Rotation paths and how fast each direction turns (degrees per step):
Each turn is a multiple of 5 degrees from 10 to 175, or 0.
Each row of a path follows its step; steps can be skipped.
Rotation 1:
step 2: [ 16 -28 -45  25  29   8 -39   7  21  26 -50   0  14 -17  -1  61 -21 -21
  49  -8  -6  12 -28 -30 -73  52 -28 -13  22  22   1  15 -25  -5 -10  24
  -7 -61  30  -7  14   6  -4 -31  14 -18 -28 -20  -2  38 -25 -28 -40 -27
  20   2  -5  36  51  -8 -18   6  18  -7  -3 -32  39 -23 -21   7  12   7
 -38  46 -48  -9 -11  13]
step 4: [-49  28 -72 -28  -7 -34  36 -17 -10   8  11  21 -30   9 -15   6  37  11
 -55  39   7  -3 -14  21  21 -27  11 -39  59 -11   9  -6   0   9  35   8
  17 -16  -1   1 -13 -12  17   4 -12  19 -25 -26 -17 -20 -27 -46 -36 -25
  15  -4  70   5 -53  47  -3 -13  -4  -7  -9  21  24 -27  69 -36 -25  18
  -6 -32 -30  18  -7  -6]
step 13: [-24 -41 -22 -24   3  -4  19 -16 -10 -28 -86 -20  11   4  19 -12  36   1
 -55  21   7 -67  12  15 -56 -27  16  13  -5  38   6  -5  -6  50 -26   2
  -6 -14  -4  -6   3 -31 -46 -30  14  35  14  -8  54  22  15  30  30  -4
 -23 -18  -1 -37  32 -50 -24 -23  10  15  24  16  -5   9  -4 -21   1 -10
 -54 -12   0 -12 -50  10]
step 16: [  3  24  11  -9 -58  23  31 -29  15   9  45  26  -9 -63 -31  40 -37  -9
  34  18  17 -12 -29  29  -2  -1  24 -45  34  21  -6  15  18  17 -23   9
  20  80  -5  -9  -1 -19   8   7  -6   8 -26 -11  -1 -43 -24 -14 -21  19
 -34  12  -7 -40  41 -89  25  43   9 -20  13   5  -8   6  17  -3 -40  36
   5   6 -14 -16 -15  14]
step 18: [ 11  16  -7   3  69  64  -8 -35 -19  39 -14  37  -3  28  47  21   6 -12
  26  11  33 -19 -19 -68   5  16 -27   0 -30  -6  76  13  63  -6   7  -8
  17 -26 -28  11  24  10  19   1  26   4  11   8 -11  14  -1  16 -24 -57
   2  -1 -33   1 -25  -4   2  35  15  24  16  17 -26   1  13 -55   0 -51
  28  -5 -12 -16 -32 -16]
step 19: [-17 -32 -39 -39 -28 -48  31  -9 -30  19  10 -14 -19   3  24 -16   3  -9
 -24  50 -12 -14 -25  24   3 -30 -25  25 -27 -19  30  51  20  -3 -10  13
  47   1  46  36  -1 -16 -40 -23  -1  -3 -13 -11 -25  36 -63  21   3 -13
  10  -9   6  -7 -20  26  -2 -77   9  -8  43  -2  11   1  26  58 -14  12
   7 -27 -52 -43 -44  12]
step 20: [ -3  19 -41  24 -11 -62   0  -2  48   6 -11  32  29 -18 -62  26 -25 -29
 -12  14 -15  -3  -4  11 -39  36  -8   3  -1 -55 -33  15  29 -66 -17   3
  -5 -31 -36  32  46 -19 -11  56 -48  -9   1   0 -18 -18  14  14  -5  23
 -16 -40   5  -7   4  37  -8  -3 -33 -32 -37   3 -28 -48  13 -11 -22 -15
 -28 -29  30 -10  20  19]
step 21: [ -8  21  24   4  11  14 -24  16  -1  -4  14 -10  -3   3 -38   5  -2   3
  -3  14  28   5  20 -45  23   3  12 -19  11 -13  -1  -8 -67 -31  -9  25
  25  35  27 -24 -11 -12 -15 -19  19 -54 -47  -2   8 -42  74   2  23 -20
  15 -55 -22  -2   7  67 -29  58 -29  -9  39 -16  35   5 -10  24 -43 -22
  -9   4 -53   3  23 -49]
[ 10   9  -4   1  -7   6   7   2   6   4   9   2   4   1   3  -1   0   8
  -5  -6  17  -3   6   2   3  -5  -4 -15  15  -7  -9   2  -9   0  -1   4
   1  12  -3  -5   3  -8  12   1  -1  -9   2  -8   2  -6  -1   2   5   8
   6   3  -2  -1 -11   4   6   0   0  -3  12  -3   0  -8   3  -3   5   2
  -9   0   6  -7  14  -1]	65
[ -2   7   6   1  -7   0  -3   2 -13   8  -6   5   2  20  -4   1   7  -7
  -5  11   0   2   0   4  -3   9  -8  -5  -5   8  -9  -8  -3  -5   1   4
   6   9  -2  -2  -1  -3  -3  15   0  10   6 -11   0   3   7   5   1   9
   0   4   4   1   3  -1   6  -4  17 -15   2   8   9   2  -1  -4   0   2
   5   3  -5  -2  -2   8]	115
[  1   0   0   8  10   5  -3   5   2   1   3  12   5   0   7  -1  -3  -6
 -10  -1   1  -3  -5   8  -5  -8  -1   2   7 -11   5   2   5   1  -5   7
   1 -10   2   9 -11  -3   5   0 -13   7   7   3 -13 -11   3  -6   4  -2
  -8  -8 -10   4   1   6   4  -7   4   3   3 -10  15   8   0  -7   5  -2
  -4   1 -15  -4  -1   8]	45
[  3  -1  -2  -4   1  17  13   8  -4   5   1   5  -4  -3   3  -6  -4  -1
  -9  -6   2   9   3   6  -3  -1 -11  11  -7   5  -3  -8  15   3   0   2
   0   1   2  -9  -2   6   1  -2  -1   5  -9   9   7  -8   1   3  10   9
   1  -8   8   0  -2 -14  -8  -4   5   1   4   2  -7  -1  -7   3  -2   1
 -11   5   3  15   6   7]	20
[  9  -6  -3   9   7   9  -9   1  -3  -1   0  -7   9   2  -9  -7  -1   1
   0  12  12   0  -4  -2  11   6  -5   6   7  11  -1  -8   7  -8  -1 -13
  -6  -9  11   2  -2 -10  -4   5   0  -8  -6  -4  -4   0   4  -4   4   3
   0   6  -4   0 -14   2  -3  10   5  10  -5  -6  -1  -8  -8   2  -2  10
   0   0  -3  -6  -4   3]	115
[  3   4  -1   0  10  -5   3  -1   1   2   2   8  13   4  -7   7   4   2
  -1   0  -7   2   2  -1 -13  -8   4  16   6  -2   5  -3  -3  -1   3   1
  -3 -12 -10  -5 -10  -3  -5  -2  13  -5  15  -3   8  -3  -6   6   8   1
  -3  -3   0 -12 -15  -6   4  -4   2  -9  -4  -2   2   0   1   2  -8  11
   6   0  10   0   4  -6]	155
Rotation 2:
step 4: [  0  21  46   4  18  -8 -12   2  19  37 -32 -48  -9  11  15  20   8   9
  30 -17  -8  -8  21 -11  30  10  48  21   9 -11   8 -40  29  31  -3   3
 -22  -4 -24 -26 -32   2  -6  17  15  -7  13 -13  28  -8   6  -6  22   7
  15  35  46  26  19  13 -37 -45 -47 -50  -5  36   7 -58 -22 -19  23  49
   1 -14 -13 -19 -30  19]
step 9: [ 24 -14  31  17   7 -10  14  32  12   9   2   4   3  21 -22   8  19  -3
  47  51  18 -14  -3 -64  15  20 -14  17   4  -9 -34 -55  36  40   6 -19
  38 -21  23 -13 -29   3 -10  22  12  -2   3   8  -8 -17  45  58  47 -11
   0  23  30  14  34  -2  -6   0 -28 -60  -7  24 -23 -25   2  17  34  19
   1  26   6   4  14 -10]
step 10: [ 56 -14 -17 -28 -49 -36  12 -15  72  18 -11   2   7  29 -16  13  -1 -34
  30 -21 -30 -17  28 -11  15  35  -6 -14  29 -33   4 -10  10 -43  29 -47
   8  20 -46 -10 -51 -27   1 -38  10  -3  30  38   1  -5  27   3  13 -21
 -14  15  -1   4  24   4 -29  15 -25  -9  19 -24  15 -39  -3  -2  12  14
  14   1   3  15  -7 -17]
step 12: [-16 -26  22  35 -24  14  20   6 -10  25  41 -29   7  -2   9  44 -15 -49
  16  35  -1   8  37 -37 -16  24 -20  10 -31   2 -41 -22  -3  12  -4   9
  13  20  14 -39  -7  -3  -2  27  -2 -30 -35  22 -27  52  66   1  16   9
 -37  42  12 -36   6   6  22  15 -10  -2  15  27 -18 -25  14  30  -4  -5
 -20   1  34  13 -37  27]
step 14: [ 38  -7  18  -3   0 -54  46   3  29 -22  27  42  25  -7  14   2 -10 -10
  58  -6  19  32   7 -17   8   4 -13 -22 -15  -4  29 -36   5  -7   9  11
  26 -22  32   3 -42  40 -32   8  -1  -7   8  19   8   0 -17   8  39   4
 -43 -15  17  70  24 -14  20 -38   2 -41  19 -33 -19 -39   1   9  28 -17
   7  28  -3   7 -11 -29]
step 18: [ 13 -23  17 -24 -15  22 -13 -17   2  24   0  24  -7   2  -1 -18 -16 -30
  48  -9 -13 -20  37 -89   5   9  -3  -8 -26  11 -24  19  28 -16  -7  22
  -1   2  45 -13 -25   0 -20  49  26   6 -38  13  32  -5   0  21  35 -22
   4 -42  -1  -3 -23  -7  57  19  -5 -51  34 -18   5   5 -10  37   8  -8
  49  -6   5 -28  -4   1]
step 19: [ -1  12   9 -10  21 -63  -8   6  49   2 -11  24  53 -18  63   8  30  -9
  60  -6  23 -12  19 -39  26  15   9   4 -21 -23  47  15 -17 -27  24 -27
   7  14 -43 -23 -15  28 -39  17  -3  17  -5  34  50  11  -2   3  -1  -1
  -3  16  31   8  11   2  22  -5 -10 -42  26 -22   2  31 -16 -18  -7   2
  11   8 -31   6 -31   6]
step 22: [-31  -7   6  22  23 -44 -29 -26  40  17  -2  -7   8  -4   2   3 -14 -64
  51  19  -2  -1   8 -26   6  42  58  -1 -10 -45   2  15  18 -42 -28 -40
 -50  34 -12  -5  -8 -18 -17   5  22  -4  17  17  17  -5  17  -9  54 -12
 -18 -33 -10   4   9  16 -17  18   5 -41 -12  41  15   9  -8  21  22  -3
 -12 -11 -43  -1   2  23]
[  3 -18  -3  -8   4   2   1   8   7  -3  13   0   4  -4  -2   3  17  -1
   9 -10   9  -8   3  -5  -2   4  -1  -1  -4   0  -7   0   0   3  -9  -8
  -4   7   2   6   9   1   6   4  -4  -2  -2  -5  -2   0   7   3  -8   6
   2  -3  15  -8   4   4  -5  11  -7   8   0   6   5   0  -6   2  -1 -10
   0   4 -15  -6   7   4]	115
[  4  -2   1  13   6 -15   1  -4  -2   2   1   8  -4   8   5  -9   9 -11
   8 -10  -3   5  -5   3   2  -3   0   0  -4   4   4   9  -7  -3  -1   2
   1   8  -1   3   4   1   2  -5  -3   2   9   1  17   2   8  -3 -12  -9
  -2  -5  -3  15   4  -2 -13  -5  10   5 -12   3  -2   7  -5  -2   3  -6
  -8   0  -1   8  -5   1]	125
[  0   1   5 -10  10  -2  -2   2  -3 -16   6  11  -4  -6 -11  -4  -4   1
   6   1   1   3  -1   2   7   1   1  -8  -1  -7   1  -3   7  -3  -6   6
   3   8   9   6   7   2   1   2  -8  -4   8   3  -4   6 -16  -6  -9   3
  -6   3   8   8  -6  -6   2   2  -5  10   5   6   3  -2   7   6   8  11
  -6  -4  10   7  -7 -15]	120
[-15  -3 -14  -3  -2   0  -1  10  -6 -12 -13  -6  -7  -3  -4   7   5  -5
  -5   6   4  11  11   1   7 -19  -4  -7   8   2  -2   1  -9  -1  -2   0
   0  10  -2   0   3  -3  -2 -10 -10  -2  -5  -9   8  12   4   1   5  -2
   0  -3  -1  -3   5   5   0   3  -4   1  10  -1   0  -5   1  -3  -3  -2
   0   8   1  11  -8   6]	80
[  5  -7  -6   2   2  -9 -13  10   3   1   1   3   3   4   0   1  -8  -7
   1  -5   5  -3 -10  -5  -3  -2  -1   4  -2   3 -16  -4  -6  -3 -13  -2
   2  -2  -5  -3  10   5 -10  -4   7  -2  -9  -6  -7  -2 -12   1  -2   1
  -6   3  -5  -1   1   6   0   9  -7 -10 -10  -9  -3  12  -2  -2   2  13
  -2   1  12   7  -6  11]	110
[-12   3   3   4  -6 -12 -11   7  -1  -4   8   7  -2   4  -6  -4   8   6
   4  14  -5 -11   0 -11  -7  -2 -10 -10  -7   4   1  12   1   5   4   7
   3   2   4 -16  -2 -10   0   9  -1   0  -5   1  -5  -3   1   2   7   3
   5  -4  -5   3  -3  -2  -3   6   3   4  -1   1   4  -1  -8   7 -11   1
 -16   9   7  -4   3   1]	115
Rotation 3:
step 0: [ -4  -4 -65   5  31  51  17 -16  10  15 -14 -16 -11   6 -21 -11  26  49
  41  16 -36 -24  13 -19  25 -10  46  -9 -53   7  -4 -11  54 -30  34 -26
  27  60 -35 -16 -21   3 -22 -38  10   6 -18  33 -23  -2 -18  26 -35   5
   6  -5 -18  13  -1  25 -23  34   3 -14 -48 -13  22  39  14  -3  40  24
 -17  14 -17   4 -38 -50]
step 4: [-27 -28 -34  12  25  -9   2 -38  -8   3   7   7  36  22 -16 -17   5  17
  13  45 -34  28 -30  16  -7  28 -31  -4 -56  30 -25  12 -19 -42  15  -3
  11  23 -19  21   0 -14   7  34  71  54 -17  15  -2 -24   8  -6  -1 -11
 -23  -6   3 -30 -24 -42  36  -9   3 -63 -13 -15  28   9  19 -35  -8  -9
  32  33 -46  64 -23 -31]
step 12: [-37   9 -19  -1   1 -20  21 -37  22  39 -23   6 -24  12 -49 -40  -4  -6
  25  22 -28  29   1 -13  16  17   6  11 -70  52  -6   4 -41  -1  36 -47
  -3   5 -16  28  48 -46   3  10  -2  30 -23  -5  23  30 -31 -31  20  34
 -19  19 -21 -10 -41   7  15  -2  30  -9 -22   7  22 -17 -32 -12 -33  46
  23  34 -33   9 -55 -26]
step 15: [ -8   7 -35  26   8   8  -9 -36   3 -17 -41 -16 -46  15 -31  10  -7 -24
 -12  22  -6 -53 -58 -16 -32  17  22   3 -19  46 -56  13  11  32  21 -23
 -16  55  46  10 -47  23   4  26  14  21 -33 -12  30 -16  20  -1  12  63
  -4  55 -25  -9   8  -9  24 -11  25  -7   2   9  33   4  11  -1  45  -1
  21  36 -39  -8   5 -43]
step 19: [-41 -36 -31 -37  13  55 -12 -33 -11  45 -10 -26 -45  -6 -50 -32  55  15
  27  15 -32 -23  23 -21  16  29  25   4 -21  35  -9  21   5 -27 -10 -28
  11  29   7  50 -17 -30 -25  20  24 -19  -8   3  -2 -31 -39  -3  -1   9
  15 -27   0  -3 -53  23 -24  13  39  24   7  -7  39 -10  -2  30 -30  -7
  39  37  11 -34 -10 -43]
step 20: [ 11   5 -27 -26  19  35  28  -9 -17  46   1 -31 -31  19 -11 -49  22 -18
  -2  36   7  -1  -1   1  10  21   7  11  -9 -16 -17   4 -18 -19 -14 -37
 -22  14 -55   3  25 -12 -27  33  60  42  23 -29   1 -11 -26  -5  -6  -8
 -62  -2   1  20 -20  26  14   3  49 -41 -62 -10  -6   6 -37  48 -16  19
  16  32 -60 -18 -46 -20]
step 21: [ -6   2  -2 -19  17  27  25  -9  40  28  -9 -49  19  -3 -63 -37  25 -50
  29  17 -26  -6 -27  23  -1  20  28 -41  -1  25  28  30  -8  -2   8   2
  19  16  24 -34 -24 -23  -4   2  22  41  21  32  52   5  41  16  28 -23
 -56  12  -5  -7 -30 -17  28  -3  35 -18 -54  36   8  -2 -17   1 -20  18
 -12  67 -12 -38  -4 -19]
step 22: [ -6  -6  18  39  20  40 -14 -25 -44   4  40 -41  35 -13  10 -18  -8 -23
  25  51  10 -68 -18 -44 -10  45  12  -2  19  12   8  48 -23 -23 -11  13
 -26  44  27  -1 -16 -23   0  30  39  29  -8  24  20 -54  34   8  24  47
   3 -14 -14 -32 -12   2  38 -12  29 -35 -39  23  29  -4 -20   3  25 -20
   8  29 -11  -9   2 -27]
[ -2  -1 -10   3  -5  -6  12  -1   5   0  -5   3   0   5   5  -1  -1   0
   9 -12  -4 -10   1   2   8  -2  10  -2   2   8   6  -3  18   6   7  -9
   1   0  -2  -8   6  -3   2  -1   4  -4  -3 -14   4   5   6   0   1   5
 -12   9   9  -1  11 -11   2  -6   3  -6   7   2  -8  -1 -11   3   4  12
  -7  -3  -3 -11  -4   4]	120
[  2 -10  10 -12   1   7  13   3   3   2  -5  12  -3  -1  -5   6  -6  -2
   1   7 -11  -2  -6  13   6   9  -4  -9   3   8  -1   7   9   2   5   3
  -2   4   4   0 -11   7   1  -4   1   4 -12  11   2  -1  -7   1   2  -9
  -3  -6   3  10   2   8  -6  -5   0   2  14  -7   6  -2   3 -11  -4   8
  -3  -2  -6  -5   6  -3]	175
[ -1   3   3   4   3   0   2  -5   4  -2   1   9   0  -4  -1   7 -10  -7
  -4  -3   8   1  -1  -3 -16  -5  -6  -5  -8   2   5  -2  -1  10   1 -15
   8   4   4   9   8 -11   1  -7 -10   2   1   5   0   9  -4  -9   3   1
   9   3  -3  -2   2   9   2  -4  -9   3   3   0  -5 -21   2  -1   3  -2
  -2 -13 -14  -6  -7  -2]	20
[  3   1  -6   4   0   7  -5   8   1   3   0   9   2  -7  -2   3  -6  19
 -10   5   1  -9  -7  -4  -4   9   7   3  -6 -12   3  -5   5  11  -1  -1
   3   6   0  -9  -3   7  -4  -7  -3  -6   5  13   5  10  -2   7  -1   6
   4  15   2   1   7   3   5   1   5   3   6  -6  10   4  -4   9  10   0
  -4  -5  11  10   3  -2]	45
[  7 -14  -5   7   3  -7   5  -2   7  -3  -3  -3  -6  -5   1  -5  -2   3
  -2  -8   4   7 -13  -2   2   7 -14  -1   0   5 -15   1  -3   4   2  -8
 -16   5   1 -11  -1  -1  10  -4  11   2  11   2  -4   4  -2  -4 -15  11
   0  -6  -1   8  -6   2   7   2  -3   6  -6   2   2  -6   1   1  -4   9
  -7  -2   4   2  -3   8]	130
[ -1  -1   0 -11  -6 -11  -4 -12   5   3   4   1   3   9   0  10   0  -2
 -13  -3   8   9  -2   7 -12   1   1   0 -15   1  -8  -8  -2   7  -7   0
   5   0  -3  -1  -5  12   1  -1   3   2  -5  -7  11   6   3   1  13   3
  -9  -1 -11   7 -10  -6   2 -10  -3  -1  -1  -1   3  12  -7   1  -1   5
  -4   6  -7   6  -3   4]	130
